Here are some points, one per row:
[-0.8  -1.22 -1.94 -1.08  0.29 -0.26  0.61  0.45 -0.13  0.24 -0.13 -0.62  0.71 -2.04  1.3  -0.51 -1.59 -0.72 -0.25  0.58 -0.64 -1.06 -0.64  0.2 ]
[ 0.35 -0.68  0.78 -0.3   0.01 -0.28  1.49  1.17 -0.37  0.18 -0.09  1.42  1.53  0.83 -0.35  0.12  0.89  0.57  1.11  1.7  -0.14  1.13 -0.13  0.89]
[-0.48 -0.21  1.    0.17  0.83 -0.73  1.08  1.59 -1.49  0.84  0.26 -0.08 -0.52  0.41 -0.81 -2.43  0.03  1.13 -1.6   1.4  -1.27  0.1  -0.59  1.05]
[-0.39 -0.57 -0.79  0.81  0.59 -0.15 -0.73 -0.46 -0.18 -0.66 -0.72  1.58 -0.22 -1.13 -1.23 -0.31 -0.27  0.24 -0.68  1.33  2.81  0.4  -0.79 -1.89]
[ 1.63 -1.05 -0.48 -0.54  0.15  1.44 -1.1  -1.13 -1.11  2.22  1.29 -1.13 -1.02  0.88  0.29  0.5   0.19  0.47  0.04  0.7   0.55  0.62  0.78  1.35]
[ 0.59 -1.08  0.81  0.98  0.32  2.95 -1.68 -0.06 -0.01  0.11  0.56 -2.65 -0.8   0.98 -0.74 -0.27  0.75 -0.89  0.37 -0.48  1.13 -0.14  1.06 -0.11]
[ 0.94  0.06  0.26  0.24 -0.18  0.44 -0.77 -1.25  0.27  1.91  1.29 -1.96 -0.6  -2.04  0.06  1.14 -0.68  0.62 -0.45  1.68  0.68  0.48 -1.05 -0.18]
[ 0.44 -2.36 -0.84 -0.14  0.25  0.95  0.77  0.83  0.96  0.15  0.72 -0.04  0.27  0.1   1.58  0.21 -0.88 -1.68 -2.23  0.73  0.82 -1.26 -0.22  0.01]
[-0.32  0.64 -0.99  1.57 -0.32 -1.44 -0.22  0.08 -0.35 -0.28  0.56 -2.37  2.93 -0.87  0.31  0.48  0.04 -0.66  0.05 -0.61 -1.09 -0.29 -0.02 -1.76]
[-0.9   0.77  1.1  -2.06 -1.02 -0.06  0.82  1.84 -0.91 -1.12 -0.05 -0.91  0.15 -0.02 -0.63 -0.22  1.06  0.71 -0.1   1.65  0.66  0.67 -0.27  1.05]
[ 0.89  0.99  0.73  0.13 -0.12 -0.53  0.19 -0.55 -0.44  0.92 -0.87 -0.72 -0.77  0.97  0.57 -1.63  1.34 -0.33  0.69 -0.73  1.08  2.45 -1.15 -1.22]
[ 0.03 -1.17  0.28 -1.26  0.02 -0.27 -0.64 -0.45  0.3   0.03 -0.48  2.05 -1.05 -0.99  0.82  0.75 -0.4   0.37  0.12 -0.79  2.    0.61 -0.34  0.27]
[-1.01  1.12  0.16  0.92  0.42 -0.1   0.02 -1.2  -0.85  0.01 -0.23  1.37 -2.33 -0.89  0.53 -0.86 -0.16  1.06 -0.96 -0.9   3.24 -0.76  0.22  0.09]
[ 0.5  -0.18 -0.53 -0.01 -0.26  1.53 -2.58 -0.45  0.03  1.27 -0.78 -1.13 -0.92 -0.37  0.33 -0.75  1.14 -0.52  0.98  0.71 -0.63  2.73  0.9   2.24]
[-0.44 -0.12  0.25 -1.3   1.09  0.99 -0.26 -0.22 -0.68  1.53 -1.6   0.68 -0.31 -0.57 -0.36 -0.14 -0.12 -1.28  0.1  -0.69  2.16 -0.14 -0.44 -1.03]
[-1.34  0.12 -0.66 -0.68 -0.39  0.67  0.06 -0.82 -1.45  0.13  0.17 -0.28  1.3  -0.33 -1.1   1.4  -1.3  -2.25 -1.84 -1.01  0.39 -1.19  0.71  1.77]
[ 0.28  0.06  0.53  0.9   0.79  0.46  0.68  1.17 -0.67 -0.02  1.1   1.62  2.04  1.58 -0.84  0.33  0.33 -0.52  2.23  0.83 -0.5   0.45 -0.62  0.35]
[-1.29 -1.08  0.97  1.56 -0.83 -0.81  0.58  2.57 -0.29  0.12 -0.82 -0.27 -0.4  -0.21  0.52 -0.69  0.06  0.45  0.67  1.47 -0.22  0.42 -0.57  0.6 ]
[ 1.57  1.91 -1.84  1.06  0.98 -2.48 -0.5   0.36 -0.22 -1.45  0.43 -1.61  0.95 -0.03  0.46  0.09  0.41 -0.23 -0.31 -0.47 -0.6  -1.09  1.1   0.13]
[ 0.13  1.03  0.15 -0.41  0.4  -0.73 -0.02  1.47 -0.16 -0.29  0.8   0.3  -1.24  0.39 -0.3  -0.04 -0.56 -0.4   1.09  1.2  -1.48 -3.42 -0.7   0.24]
[-1.63 -0.16 -0.26  0.58 -1.27 -0.34 -2.29  1.96 -0.43 -0.88 -0.49 -0.09  0.47  0.55 -1.81 -0.35 -0.82  1.62  0.91 -0.48  0.62 -0.39 -0.87  1.62]
[-1.79  0.44 -0.32 -0.18  2.51  0.41  0.57 -0.24 -0.52  1.92 -0.23  1.52 -1.86 -0.01  0.2   1.66 -0.35  0.44 -0.18  0.12  0.18  0.48  0.14 -1.59]
[ 0.96  0.89  1.29  0.11 -0.35 -1.23 -2.28 -0.35  0.04  0.39  0.15  0.5  -0.72 -0.09 -1.64 -0.44  1.82 -2.92 -0.5   0.09 -0.02  0.29 -0.28  0.11]
[ 0.51  1.4   0.44 -1.46  0.39 -0.87 -0.62 -0.9   0.6   1.14 -0.84  0.21  0.38 -0.85 -0.96 -0.06 -0.32 -0.67  2.36 -0.69  0.6   0.82 -0.4  -1.09]
[ 0.81  0.42 -2.66  0.14 -5.25  0.02  0.29 -0.23  1.03  0.55  0.1   0.14  0.53  0.47  0.89  0.03  0.06 -0.44 -0.13  0.09 -0.8   0.7   0.45  0.44]
[-1.12  1.69  0.38  1.62 -0.17 -0.83  0.84  0.04 -0.98 -1.21  0.24  2.    0.1   0.43 -0.71 -1.37 -0.83 -0.52  0.45  1.73  0.06  0.56  0.13  1.49]
[-0.79 -0.1   0.51  0.29 -1.28  0.44  1.9   0.81 -1.15 -0.79 -0.76  0.22 -0.42  0.86 -0.04  0.65  1.39 -0.71  1.36  2.16 -0.19  0.02  0.04  0.29]
[-0.22 -0.31  0.3   0.57  0.12 -0.07  0.01  0.64 -0.22 -0.68  0.15  1.07  0.77 -0.55 -1.3  -2.64  0.1   1.37  0.91  0.11 -0.07  0.37 -0.61  1.59]
[-0.03  0.47 -1.34  1.67  0.51 -1.22  0.56 -1.22 -0.67 -0.5   0.29 -1.8   0.47  0.54  1.07 -0.19  1.37  0.51 -0.13 -1.13 -1.47 -0.19 -0.28 -0.32]
[ 0.57  0.22  0.61  0.04 -0.1  -0.71 -0.49 -0.34  0.49  1.05 -1.16  0.09 -0.76 -0.21 -1.26  0.29  0.8   1.26 -0.57 -1.83 -0.44  1.11 -0.24 -0.17]
[ 0.01 -0.36 -1.9   2.96  0.81  1.51  0.23 -0.06  1.16 -0.19 -0.18 -0.04  0.04  0.1  -0.56 -0.91  0.15 -0.85 -0.22 -1.47 -3.85 -0.48  0.47 -0.08]
[ 0.9  -0.01 -1.08  0.94 -0.14 -1.21  1.13 -1.11  0.36  0.45  0.12 -1.23  2.54 -0.81  0.13 -0.45 -0.2   0.69 -1.41 -0.44 -0.71  0.55  0.24 -0.38]
[-0.24 -1.06 -0.29  0.5   0.04  0.15 -0.88  1.16  1.08 -1.12 -0.52  0.74  1.41 -0.24  1.7   0.34 -0.82 -0.9  -0.39 -0.46  0.52 -1.01  1.16  0.11]
[-0.9  -0.82 -0.75  0.55 -1.47 -1.07  0.83 -1.63  2.   -0.33 -0.26 -1.19  1.15 -0.68 -0.71  1.36  0.12  0.11 -1.52 -1.8  -1.89  0.35 -0.38 -0.06]
[ 0.47  0.73 -1.08  0.05 -0.65  0.56  0.11 -0.9  -0.06 -1.22  0.78 -0.88  0.95  0.7   0.73 -0.05  0.63  2.77 -0.19 -0.67 -0.84 -1.57 -0.11 -1.22]
[-0.69 -0.44  1.8   0.38 -1.09 -0.17  0.89 -2.13  0.15 -0.71 -0.02  0.33  0.18  1.53 -1.07 -0.81 -0.41 -0.48  1.18  2.09 -0.22 -1.89 -1.09  0.74]
[ 1.1  -0.97 -1.04 -0.45  0.89 -0.89  0.13  0.19  1.37  0.33 -0.21 -0.03  1.61  0.98  1.98 -0.59 -0.12 -0.26 -2.33  0.42  1.1  -1.37  1.03  0.65]
[-0.06  0.38  0.64 -1.24 -1.51 -0.21  1.48  1.41  0.1  -1.3   0.81 -0.34 -0.67  0.26 -0.81 -0.5   0.72 -1.35  0.2   1.05 -0.1  -0.47 -0.52 -0.25]
[ 1.75  0.99 -1.82 -0.11  0.42 -0.06  4.79 -0.91  0.72 -0.07 -0.9  -1.65  0.04 -0.42  0.03 -0.15 -0.22 -0.48  0.87 -0.47 -0.79 -0.86  1.59  0.04]
[ 1.84 -0.43  0.96  0.55 -0.6   1.14 -0.98  0.34  0.7  -0.11 -0.08 -0.26 -1.77 -1.02  1.28  0.79 -0.92 -0.42  1.04  1.29 -0.68  1.59  1.37  0.61]
[-1.14  0.46  1.41 -2.17  0.63 -1.24  0.03 -0.36  1.08 -0.43 -0.28  0.01 -0.37 -0.13 -0.24 -1.06  0.47 -0.27  0.53 -0.74  0.21  1.46  1.76 -1.36]
[-0.08 -0.37  1.5   0.37 -0.15  1.55  0.91 -0.37 -0.28 -0.99  0.43 -0.03  1.95  0.3   1.64  0.88  0.69 -0.83 -1.4  -3.02  0.27 -0.52 -0.95  0.61]
[-0.37 -0.36 -0.72 -0.96  0.54  0.49 -0.5  -2.15 -2.22 -1.48 -0.04  0.65  1.11 -0.86  2.15 -1.25 -0.49 -0.55 -0.97  0.13 -0.93 -0.9   0.32  0.56]
[-1.04 -0.47 -0.13 -0.18  3.07  1.62 -0.99 -1.63 -1.11 -1.28 -0.85  1.37 -0.28  0.25 -0.93  0.93 -0.02 -0.39 -0.66  1.07  1.55  1.01  0.08 -0.9 ]
[-0.13  0.26  0.33 -0.38  1.19  1.31  0.2  -0.16  1.24 -0.86  1.08  0.79  0.46 -0.92  1.3   0.94 -0.53 -0.51 -1.39 -0.42 -1.36 -0.35  0.71  1.8 ]
[ 0.53 -0.18 -1.51 -1.17  0.14 -1.83 -0.68 -0.82 -0.08  0.29  0.72 -0.19 -1.97  2.07 -1.81 -1.42 -1.02  0.34  0.04 -0.43  0.52  0.9   0.54 -1.31]
[-0.79 -0.6  -1.4   0.85  0.36  0.84  0.21  0.9  -0.03  0.09 -0.32 -0.19  0.56  0.57  1.69 -0.45 -0.5   0.13 -0.08 -2.33  1.02 -0.82  0.16  1.57]
[-0.42 -0.13  0.66 -0.84  0.45 -2.31 -0.85 -0.81  0.85 -0.67  0.18 -0.81 -0.99  1.05 -0.78  1.44  0.47 -0.11  0.5  -0.39 -0.17  1.78 -0.21 -0.69]
[-0.46  0.03  0.66 -0.59  0.6   0.67 -0.87  0.73 -0.58  0.61  0.79  1.33  0.16 -2.05 -0.3   0.71  0.4   0.87 -0.09 -0.9   2.24 -0.18  0.45 -1.35]
Along one direction, these points spread out more than along any other. Take the direction at right angles to it along which they spread out most. Go by this last direction. Where along it does each point below lie, from 0 to 99? The average is 50, and the first point in the table lies past the average. One standard deviation of the points above along it is 16.
[ 0.24  0.82  1.15 -1.76  0.7   1.54 -0.33  1.07 -0.47 -0.92  1.53  1.76 -0.6  -0.38  0.11 -0.59 -1.17 -0.38 -1.22 -0.89  0.81  1.    0.76 -0.95] 64
[ 1.   -0.06  0.52  0.02  0.12 -0.47  0.4   1.04 -0.16 -1.13 -2.69  0.27 -0.38  1.04 -1.94  0.87  0.37  1.28  0.01  1.45 -0.66 -1.37 -0.61  1.24] 27
[-0.79  0.58  0.94 -0.37  0.38  0.97 -1.31  0.5   0.54  2.7  -0.31 -0.59 -0.98  0.48  0.65  1.15  0.64  1.12 -0.19  0.41 -0.78 -0.14  3.46 -0.65] 61
[-1.    0.35  1.12  0.    0.2  -1.64  0.56  1.4   1.3  -0.97  0.69 -0.51 -0.07  1.37  0.    0.21 -1.84  0.3   1.91  0.09  0.44  0.97 -1.33  0.77] 28
[-0.96 -0.98 -1.52 -1.51 -0.32 -0.27 -0.62 -0.59 -0.27  0.36  0.2   0.62  0.47  0.63  1.83  0.5  -0.58 -1.61 -0.62 -0.64 -1.02 -1.28  0.28  0.18] 64
[-0.96 -0.79  0.88  0.13  0.11 -1.02  0.76 -1.59  1.04  0.74  0.32 -0.48 -1.16 -1.55 -0.24 -0.14  1.64 -0.16  1.98 -1.29 -0.37  0.44 -0.25 -0.7 ] 52
[ 1.91 -0.66  0.01 -0.5   0.26 -0.92 -0.13 -0.56 -0.84 -0.81  1.23 -0.7  -2.15 -0.94 -1.55  0.33  0.59  0.94  0.86 -0.52 -0.25  0.89  0.24 -1.01] 50
[-1.22 -0.14  0.29  0.14 -1.06  0.44  1.88  1.56 -0.68 -0.59  1.77  0.21  0.53  0.16 -0.93  0.74  0.35  1.53  0.74  0.46  0.34 -0.47  0.16  0.26] 29
[ 0.58  0.03  1.36  0.21 -0.24  0.04  0.82  2.27 -1.34  0.19 -0.01 -0.26  0.02  0.73 -0.29 -0.58 -0.94 -0.59  0.6   0.68 -1.14 -0.06 -1.4  -1.2 ] 27
[ 1.03  0.56  2.74  1.09 -1.36  1.28 -1.48 -1.41  0.33  1.66 -0.23 -0.49  0.03  0.65 -0.58  0.95 -2.86  1.75  0.19  0.24 -0.65 -0.16  1.54 -0.01] 53
[ 0.99  2.79 -0.97 -0.16  0.82  1.55 -0.72 -0.55  4.38  0.54  0.76 -1.42  1.41  0.47  0.48 -0.09  1.62  0.52 -0.56  0.9  -0.9  -0.99 -2.73 -0.04] 51
[-0.83 -0.75  0.36 -1.27 -0.19  0.98 -0.8  -0.75 -0.34 -0.09 -2.06  1.56 -0.47 -1.53 -0.27 -0.16 -0.1   0.11  0.16 -0.4   1.24 -0.43 -0.01 -1.9 ] 69
[ 0.51  0.35 -0.64  0.27 -0.58  0.75 -0.13  0.26 -1.22 -0.78 -2.01  0.39 -0.41  0.11  3.42  2.14 -0.94  0.13 -0.98 -0.28 -0.44 -0.73 -1.66 -0.3 ] 64
[ 1.55 -0.68 -0.42  0.71 -0.56 -1.24 -0.37  0.58  0.84  1.21  0.7   2.12 -1.    0.3  -0.99  0.15  1.31  1.49 -0.09 -1.18  0.07  0.69 -0.36 -1.2 ] 50
